In the data rows, 128 means zero.
Two rows play each game, the first against the second. How much does the first row win by? 20 is about a draw, 40 a big win and 0 a big loss. Wins can go round in a circle: one row can beat a second, the second a third and the third the first. Each row has two weighted sums of its numbers, A and B, taken from their middle values. A row wins by its A times the other's B, less its B times the other's A.
"102 106 142 152 175 152 169 169 138 121 108"
"166 178 171 154 132 121 98 87 93 110 110" -> 19
"94 103 125 131 143 121 164 176 161 135 138"
"84 87 104 114 104 118 126 142 168 175 164" -> 23
"171 143 135 125 105 104 77 90 96 77 105"
"125 89 98 100 114 139 156 168 169 177 141" -> 23
"184 159 147 134 105 90 93 86 90 98 94"
"98 119 139 155 171 144 153 161 119 117 148" -> 22
"184 142 131 130 98 105 81 85 92 119 108"
"116 104 115 101 126 138 162 170 162 160 123" -> 34
"87 99 114 117 111 113 146 166 165 175 178"
"108 93 92 88 84 125 101 110 152 154 163" -> 28
"115 96 114 102 119 129 154 166 169 165 144"
"157 181 131 116 95 70 93 89 90 54 112" -> 24
"99 97 116 125 134 137 177 175 151 163 119"
"155 160 156 167 140 137 102 89 95 107 53" -> 11
"108 115 100 91 96 112 144 148 162 165 143"
"89 101 109 101 91 122 102 122 162 152 179" -> 25
"99 114 105 124 151 139 183 181 147 117 134"
"115 100 92 89 95 120 128 144 171 161 157" -> 21
"113 121 123 129 168 145 172 167 130 108 113"
"177 157 153 141 111 112 91 85 91 132 125" -> 20
"182 190 139 114 104 94 95 88 93 45 73"
"163 160 157 159 114 64 81 90 87 109 130" -> 21
"102 83 107 107 101 145 116 124 166 171 153"
"188 188 145 132 109 90 103 88 93 94 104" -> 25
"114 145 161 189 184 132 134 124 104 101 110"
"135 166 164 171 167 126 123 113 93 97 121" -> 16
"141 161 152 167 160 116 125 109 95 103 112"
"193 152 141 129 103 109 90 84 98 105 104" -> 24
"112 90 96 102 118 119 151 179 163 160 170"
"99 93 148 143 165 163 154 172 143 145 161" -> 13
"126 113 135 153 179 197 165 153 120 130 99"
"121 159 136 162 157 139 134 112 99 99 108" -> 10
"179 156 144 137 102 111 95 85 88 120 108"
"191 173 137 122 104 108 99 89 100 103 118" -> 20
"167 178 168 149 115 112 92 86 91 109 119"
"151 164 164 161 165 169 136 109 96 114 81" -> 11
"106 109 122 92 93 115 97 107 139 144 147"
"188 160 140 135 118 105 95 89 87 110 76" -> 13
"106 104 115 134 151 145 179 170 139 146 110"
"114 92 118 108 118 130 146 163 172 169 160" -> 22
"172 173 183 159 135 111 95 83 92 110 88"
"89 92 114 121 120 118 149 168 167 170 168" -> 39
"90 108 108 110 114 127 153 169 175 147 178"
"103 136 147 161 177 136 145 149 108 99 124" -> 28
"111 98 114 101 99 132 133 142 173 187 173"
"101 126 151 164 188 130 152 154 115 96 109" -> 26
"106 96 110 110 116 97 144 169 167 164 171"
"114 122 135 167 180 138 163 142 109 127 104" -> 26
"176 141 134 126 100 134 80 84 103 103 120"
"87 119 126 137 152 119 170 184 149 99 129" -> 14
"197 135 124 117 95 125 93 82 104 121 104"
"96 111 117 107 127 146 167 176 153 156 160" -> 35
"112 80 108 101 111 135 142 151 174 183 137"
"186 177 154 126 109 106 88 89 96 95 129" -> 26
"97 95 91 100 90 93 100 108 143 141 166"
"155 167 165 166 156 120 116 101 86 106 75" -> 28
"192 171 133 119 93 118 99 86 102 101 117"
"113 114 103 94 103 67 138 158 172 156 206" -> 25
"107 119 121 150 168 163 174 162 120 123 114"
"111 112 118 98 98 99 122 125 159 171 166" -> 17
"74 134 145 178 184 126 142 155 106 70 110"
"184 177 146 138 106 121 107 88 91 112 91" -> 15
"134 130 121 133 172 195 181 146 121 122 64"
"141 158 146 150 173 131 149 129 104 95 117" -> 13
"163 167 139 138 102 109 92 89 90 109 124"
"115 116 103 88 87 105 100 105 137 130 139" -> 20
"104 119 106 91 94 88 123 139 162 145 182"
"86 100 92 102 97 114 136 148 168 165 164" -> 26
"103 91 102 110 109 81 129 151 170 153 155"
"104 111 127 108 99 109 112 124 154 157 168" -> 15
"155 168 162 161 118 108 85 89 91 116 122"
"166 173 162 155 138 136 100 97 95 90 92" -> 18
"111 139 140 161 173 147 150 145 105 112 123"
"116 100 123 104 121 140 159 164 164 172 136" -> 9
"117 86 87 89 107 140 149 163 182 176 161"
"97 95 113 121 141 154 165 176 168 131 137" -> 18
"107 82 108 109 115 163 149 165 173 182 143"
"83 96 112 112 94 94 92 110 145 145 178" -> 20
"179 178 128 108 94 98 96 87 95 66 92"
"102 97 101 88 100 112 126 145 169 160 161" -> 21
"145 145 151 167 166 169 131 114 104 117 104"
"98 106 109 124 153 132 172 177 131 126 131" -> 14
"187 177 162 142 127 106 89 93 100 86 126"
"112 116 118 95 115 142 152 160 169 146 123" -> 18
"135 146 155 171 168 153 123 112 105 115 121"
"116 104 135 140 171 166 173 161 129 130 92" -> 25
"158 198 172 160 136 128 98 97 93 63 98"
"116 109 92 73 82 136 103 105 147 129 159" -> 27
"126 167 181 173 188 122 146 128 99 82 107"
"181 186 146 125 109 138 102 89 97 83 89" -> 13
"120 110 102 81 85 134 117 121 162 171 168"
"106 85 112 94 95 100 90 113 149 158 174" -> 19
"96 127 123 133 151 130 178 179 132 125 137"
"112 125 94 79 102 100 151 158 175 132 160" -> 23
"99 118 111 94 87 114 108 113 145 147 161"
"106 105 113 106 97 86 106 106 141 153 140" -> 18
"106 82 105 94 88 106 95 97 140 170 170"
"170 160 140 152 118 139 103 90 94 126 79" -> 26
"175 176 151 152 124 126 111 88 96 119 92"
"132 163 168 186 151 142 105 99 98 102 111" -> 22
"200 199 152 126 123 67 107 92 95 80 113"
"107 90 101 95 89 137 125 135 168 195 186" -> 19
"180 158 119 106 93 105 95 89 93 83 109"
"111 107 98 105 133 137 166 183 162 117 108" -> 14
"125 113 100 80 108 128 163 162 164 164 133"
"180 205 155 147 130 125 115 89 99 59 45" -> 16
"121 135 107 96 139 133 189 177 150 114 123"
"195 166 154 121 109 75 86 88 96 88 122" -> 12
"109 128 121 147 167 180 148 141 114 101 129"
"170 179 155 139 114 95 86 92 100 70 134" -> 6
"95 111 112 104 95 86 97 116 146 130 176"
"98 165 168 199 174 131 112 120 95 68 111" -> 19
"134 97 116 109 151 163 174 175 147 146 131"
"185 158 139 103 98 80 84 85 90 95 112" -> 22
"104 97 127 138 160 153 174 173 133 145 122"
"155 177 149 156 145 149 111 102 101 87 101" -> 20
"88 107 108 111 110 90 138 156 169 148 151"
"113 127 138 156 180 171 156 154 118 94 105" -> 31
"117 98 117 135 158 184 173 164 134 156 128"
"171 178 148 145 133 157 108 95 99 92 78" -> 22
"102 97 115 103 99 76 103 121 161 161 185"
"107 88 100 91 98 124 106 118 164 160 166" -> 23
"90 84 101 112 96 129 111 133 161 177 172"
"161 156 155 165 152 148 114 101 101 118 105" -> 23
"88 107 108 143 163 145 165 165 123 119 126"
"129 139 130 150 176 172 169 143 116 97 79" -> 32
"181 127 130 113 93 135 82 85 91 127 107"
"112 105 114 106 133 150 166 175 162 140 120" -> 31
"128 136 146 161 182 134 157 139 104 109 104"
"115 99 95 86 102 145 144 149 177 174 139" -> 21
"99 103 112 132 146 135 179 178 143 158 160"
"157 171 145 156 118 166 111 87 85 116 48" -> 18
"103 114 104 95 91 67 105 120 156 136 185"
"99 92 126 144 164 169 167 173 139 136 111" -> 23
"185 156 141 141 106 118 90 84 97 106 87"
"111 110 97 88 97 105 144 161 168 169 195" -> 25
"114 117 104 77 91 127 114 117 156 145 147"
"115 98 89 76 85 130 116 118 156 170 170" -> 19
"208 169 134 107 99 93 98 87 97 93 113"
"183 153 152 135 104 122 87 84 88 121 96" -> 25
"104 88 87 101 85 121 106 112 145 165 157"
"143 116 117 116 162 201 173 156 122 140 106" -> 28
"121 114 103 76 86 91 103 104 147 133 178"
"82 90 109 116 104 140 130 155 166 182 175" -> 17
"119 106 115 83 95 133 115 119 169 163 162"
"137 155 154 173 169 164 126 107 109 90 85" -> 16
"92 100 108 109 109 134 145 166 168 167 171"
"146 188 149 162 149 139 121 104 98 77 84" -> 26
"165 158 172 162 147 113 93 92 97 112 117"
"183 152 126 124 104 82 96 88 96 84 77" -> 10
"186 154 142 128 99 111 89 85 92 109 117"
"171 180 125 132 114 133 107 93 102 85 100" -> 11
"112 97 97 85 95 90 116 124 159 159 183"
"122 106 103 91 112 109 147 157 175 144 133" -> 19
"113 111 163 165 190 179 150 150 114 121 97"
"112 129 120 123 162 147 176 175 135 103 133" -> 22
"150 168 144 159 141 177 113 102 98 106 99"
"105 101 103 100 106 146 150 160 175 169 160" -> 17
"123 96 101 97 124 174 169 175 174 160 132"
"185 170 139 133 117 122 105 89 98 103 89" -> 19
"112 118 124 118 155 156 176 172 136 120 110"
"86 111 121 149 166 161 162 164 120 114 109" -> 24
"118 121 143 183 173 180 136 121 108 141 118"
"119 86 104 95 115 144 151 165 169 166 121" -> 30
